In the rows, zero is written as 128.
Each named move below is a turn or a mirror, shown by a few rows before and after it. Which moves, in which order, take the first row of each later pair to the second? The first pair is answered.
move R:
[123 152 144 146 118 135 111 127 121 147 117 112 149 135 152 123 124 104
 110 113]  ->  [123 153 141 145 114 136 112 126 118 148 120 114 146 133 152 123 128 104
 108 112]
[183 102 118 116 206 130 120 147 103 121 108 188 123 174  71 129 107 134
 173 129]  ->  [178  99  97 110 152 152 133 103  67 126 149 217  96 125  78  99 137 143
 123 121]
[138 128 130 122 137 119 121 127 131 122 124 137 123 130 118 122 133 134
 132 132]  ->  [138 127 128 124 131 120 123 123 129 122 128 139 120 127 118 121 136 135
 126 131]
[ 82 140 102  99  94 126 133  99  73 154 169  89 120 145 152 129 170  97
  93 100]  ->  [ 87 144 123 104 149 103 121 144 108 151 124  60 150 196 146 160 141  93
 144 108]
move Z:
[108 119 104 105 110 136 141 114  96 135 122 147 126 104 123 138 141 135
 122 128]  ->  [130 127 111 105 127 133 141 122 105 122 135 163 119 104 120 107 142 145
 124 123]
[138 111 125 135 131 111 137 146 131 118 132 123 122 123 131 123 135 128
 147 135]  ->  [129 108 122 136 123 112 137 141 127 122 126 113 126 124 132 138 134 127
 143 135]
[125 155 150 102 114 108 136 110 114 152 133 130 154 132 152 114 123 114
 115 117]  ->  [127 155 152 102 117 108 137 112 115 152 135 132 154 132 150 108 123 114
 116 116]
[100 121 134 137 133  95 114 115 125 113 138 139 114 116 102 119 162 113
 114 120]  ->  [ 97 120 134 138 129  95 115 113 124 116 137 136 116 113 102 123 162 112
 115 119]
move C:
[140 170 140 143 146 119 131 132 149 131 147 118 145 133 134  87 102 119
 127 110]  ->  [144 163 128 137 132 123 135 120 138 126 160 133 128 113 131  79 110 125
 114 111]
[132  69  69 109 110 114 144 123  92 127 111 151 109  90  91 169 131 149
 149 163]  ->  [119  74  81 116 127 105 133 140 106 133  85 121 130 118  94 196 117 139
 169 163]
[141 137 137 128 164 114 135 151 147 129 117 136 136 145 132 116 119 136
 139 125]  ->  [147 138 134 126 160 117 137 146 143 126 128 149 126 133 133 100 124 141
 132 122]
move L:
[119 122 156 102 150 123 122 148 149 142 103 103 156 141 108 190 110  95
 151 133]  ->  [135 129 163 102 168 119 123 155 160 133 107 113 152 147 104 174 105  99
 158 131]
[114 172 148 152 129 119 117 135 134 138 124 105 146 154 147 104 128 109
 122 118]  ->  [156 147 127 132 156 111 127 152 133 109 132 147 117 132 119  85 119 140
 146 137]
[116 114 130 129 125 157 142 123 138 126 133 131 138 131 114 111 140 119
 134 129]  ->  [119 115 129 127 125 156 143 123 138 125 132 132 137 133 114 111 140 121
 134 130]
move Y:
[115 142 148 144 132 144 111 116 132 142 123 142 148 143 134  87 139 128
 105 117]  ->  [139 106 118 122 151 133 115 130 123 123 113 167 128 123 104 108 124 153
 137 145]
[186 123 106 102 149  95 113 144 141 106 109 136 117 132 105 150 127 129
 153 117]  ->  [155 169 144 125 126 108 105 125 154 131 122 104 143 159 141 127 141  95
 115  85]
[156 108 114 112 147 126 135 144 121 109 137 157 112 108 105 117 125 151
 148 137]  ->  [114 143 152 138 147 126 118 147 144 139 114 100 158 160 137 140 123 112
 142 114]
[163 129 129 128 163 114 126 139 148  96 130 138 110 134 103  97 123 148
 161 142]  ->  [136 158 159 148 155 119 117 136 161 117 124 102 138 166 128 101 126 123
 147 121]

(two moves a pair)
[147 101  70 123 136  96 145 146  99 107  81 168  97 106 110 173 110 137
 195 147]  ->  [132  99  67 126 124  97 143 139  94 115  75 157 103 108 116 190 111 128
 189 148]  R then C
[121  82  87 114 132 124 125 138 105 118 108 137 125 107 110 191 117 137
 158 152]  ->  [134  93  85 113 107 137 134 109  93 113 151 168 101  76 116 133 139 145
 120 139]  Y then Y
[102 101  98 134 155  92 107 177 140 128  84 118 117 102  78 213 130 151
 174 148]  ->  [ 77  97  82 134 111 108 113 144 112 141  98 117 109  76  87 223 146 146
 138 142]  R then C
[120 140 116 105 136 136  99 113 126 131 139 114 134 112 137 154 122 112
 144 164]  ->  [118 142 120 108 136 136  99 113 128 133 138 111 137 115 140 155 121 109
 142 162]  R then C
[ 84 143 157 116 141 121 111 129 130 149 103  86 139 128 135 137 120 135
 107 111]  ->  [119 129 151 106 176 108 113 153 139 125  98 109 126 124 113 125 109 153
 138 126]  Y then R
[154 123 117 116 141 119 135 140 131 109 137 147 122 122 110 120 123 134
 143 146]  ->  [150 140 129 123 127 127 137 125 130 116 155 149 122 121 121  95 135 125
 119 130]  Y then Y
[110 142 107 122  94 140 137  99 115 148 130 118 120 121 134 151 137 117
 118 135]  ->  [156 139 107 112 128 130 142 116 128 121 143 155 100 116 116 105 133 139
 136 141]  Y then Z
[159  97  83 101 107 172 132 140  79 127 174 181 135 102 118 128 132 123
  86 132]  ->  [144 158 147 134 131 170 116 152 123 146 171 135 178 166 154  97 129  88
  79  96]  R then Y
[ 86 132 108 157 116 111 133 128 126 139 113  89 147 145 143 168 137 130
 110 138]  ->  [ 84 140 114 162 114 110 132 126 128 140 118  87 151 149 148 157 139 127
 108 132]  R then C
[125 104  93 133 115  97 130 156 107 120 129 112 103 117 125 159 117 138
 144 145]  ->  [104 149 131 157 101 110 124 142 123 140 143  87 125 143 155 130 130 109
 114 115]  Y then C
[120 136 136 150  63 157 132  89  93 139 126 144 133  92 137  92 139 139
 102 114]  ->  [139 147 171 159 147 127 115 153 147 125  78 114 166 159 126 115 101 135
 171 123]  R then Z
[139  91 126 125 155  99 130 124 123 122  84 119 127 147 124 198 119 158
 128 144]  ->  [173 132 164 137 186  97 127 136 155 111 113 138 127 166 132 119 123 159
 122 120]  L then Z
[126 104 118 103 129 127 125 118 134 112 142 109 100 129 132 131 158 142
 117 160]  ->  [135 122 138 111 149 125 122 131 152 112 145 105 108 149 137 111 153 138
 122 153]  Y then Z
[159 128 146  87 133 130 124 118 213 121 156 122 130 129 139  70 148 165
 113 159]  ->  [159 117 144  85 154 120 118 136 222 119 130 107 143 146 130 102 132 165
 141 170]  R then Y
[129 107 110 113 156 113 129 153 129 113 111 134 122 123 111 159 120 133
 154 146]  ->  [127 112 118 117 161 112 125 158 137 116 107 127 130 135 114 157 117 130
 156 144]  C then Z
[120 107 146 136 148 117 147 158  98 110 117 115  99 103 134 171 125 113
 126 135]  ->  [139 121 162 139 170 113 144 172 115 100 121 123 100 115 133 141 123 117
 135 129]  C then Z
[129 128  99 132 141  95 131 133 140 135 149 144 123 115 128 100 135 132
 129 143]  ->  [102 139 110 142 130  97 125 129 142 151 138 115 144 135 142 121 133 113
 124 134]  Z then L
[142 115 119 151 152 127 154 138 117 163 113 122 113 144 105 162 112 127
 153 147]  ->  [144 121 114 152 119 142 163 108 100 165 147 145  97 115 113 125 133 132
 117 137]  C then R
[152 113 132 119 133 129 116 124 130 112 141 131 126 120 139 134 131 144
 132 127]  ->  [135 121 141 128 131 129 111 124 135 125 134 109 142 136 151 147 131 133
 128 121]  C then Y
[117 105 135 120 123 115 137 142 118 122 101 113 118 108 138 158 113 110
 145 133]  ->  [128 136 156 129 113 125 138 126 125 122 137 129 114 105 153  98 129 108
 116 112]  Y then Z
[128 112  93 119 114 132 125 124 114 104 137 151 109 104 126 114 126 147
 125 138]  ->  [109 104  92 122 119 127 119 134 116 113 110 124 125 123 124 158 113 137
 141 143]  C then C
[115  88 116 115  91 134 138 103  77 134 144 134 111  95 124 134 132 130
  93 143]  ->  [ 98 111 136 128  84 139 133  98  84 148 144 110 128 115 143 131 136 110
  81 127]  Y then Y
[225 123 152 177 180 122 123 166 158 141 123 165 129 154 131  65 136 150
 133 144]  ->  [201 102 140 175 189 112 116 181 157 149  78 131 147 173 125 138 115 140
 162 159]  R then Y
[132  87 144 150 154 121 128 176 154 122  72  79 159 198 124 144 131 128
 163 137]  ->  [117  94 151 157 141 126 128 165 151 133  72  68 165 200 132 147 137 119
 149 130]  C then Z
[ 79 166 160 173 128 118 120 124 108 127  93  86 129 144 161 190 118  93
 118 112]  ->  [107 120 123 149 153 103 125 144 100 101  77 113 108 122 126 217 103 123
 156 144]  Y then Y
[140 128 107 124  92 176 132 132 119 170 121 145 100  95 145 151 158 120
  89 125]  ->  [126 128 116 130 110 166 126 148 132 179  92 113 124 124 148 189 146 107
 110 128]  C then C
[159 156 114 140 123 139 111 117 112 107 176 133 122  99 144 134 149 138
 110  85]  ->  [146 125  92 129 130 129 111 129 104 109 142 121 126 100 129 195 133 142
 137 105]  Z then Y
[144 104 122 122 165 133 142 137 152 137 127 145 104 113 114 112 122 131
 138 120]  ->  [114 102 124 127 155 132 136 135 149 153 105 112 124 128 123 156 116 115
 139 121]  Z then C
[134 147 151 118 114 152 131  74 161 142 178 159 155  90 144  56 130 110
  84  82]  ->  [131 130 162 119 188 118 112 139 198 140  98 112 194 155 126 141  83 103
 169 108]  C then R
[117 135 114 124 135 160 113 100 146 122 151 120 137 127 141  90 136 155
 110  88]  ->  [106 121 101 121 119 163 115  89 131 128 147 117 135 116 140 110 138 153
 107  92]  C then Z
[136 162 160 136 123 142 125 101 149 134 164 131 126 147 143  67 137 113
  87 109]  ->  [168  95 101 100 142 128 137 120 124 105 144 168  91 107  91 114 120 154
 135 156]  Y then R
[121 127 115 129 105 143 130 103 110 139 154 140 115  95 136 110 137 129
  98 128]  ->  [112 133 121 135 100 143 129 101 113 147 150 128 123 102 142 120 137 121
  96 124]  L then C
[143 147 145 126 112 111 133 141 147 117 119 141 105 148 148 112 138 124
 115 163]  ->  [137 134 136 122 119 106 132 148 144 116 104 135 108 151 142 134 130 124
 128 170]  C then Y
[144 103 104 107 152 127 103 150 134 127  97 123 155 124 134 162  96 125
 181 136]  ->  [128 158 148 134 128 146  98 127 149 146 130 108 171 143 171 105 119  97
 133  98]  Y then R
[ 99 127 113 131  92 144 108 119 114 129 131 122 116  97 153 138 121 126
  90 151]  ->  [107 110 108 126 119 131 103 144 122 122 102 115 124 112 138 168 101 132
 125 167]  Y then R
[149 130 103  98 121 125 133 129  99 104 137 151 136 121 122 130 137 119
 118 122]  ->  [124 139 116 109 117 126 124 130 104 121 122 119 158 143 134 155 133 101
 119 115]  C then Y
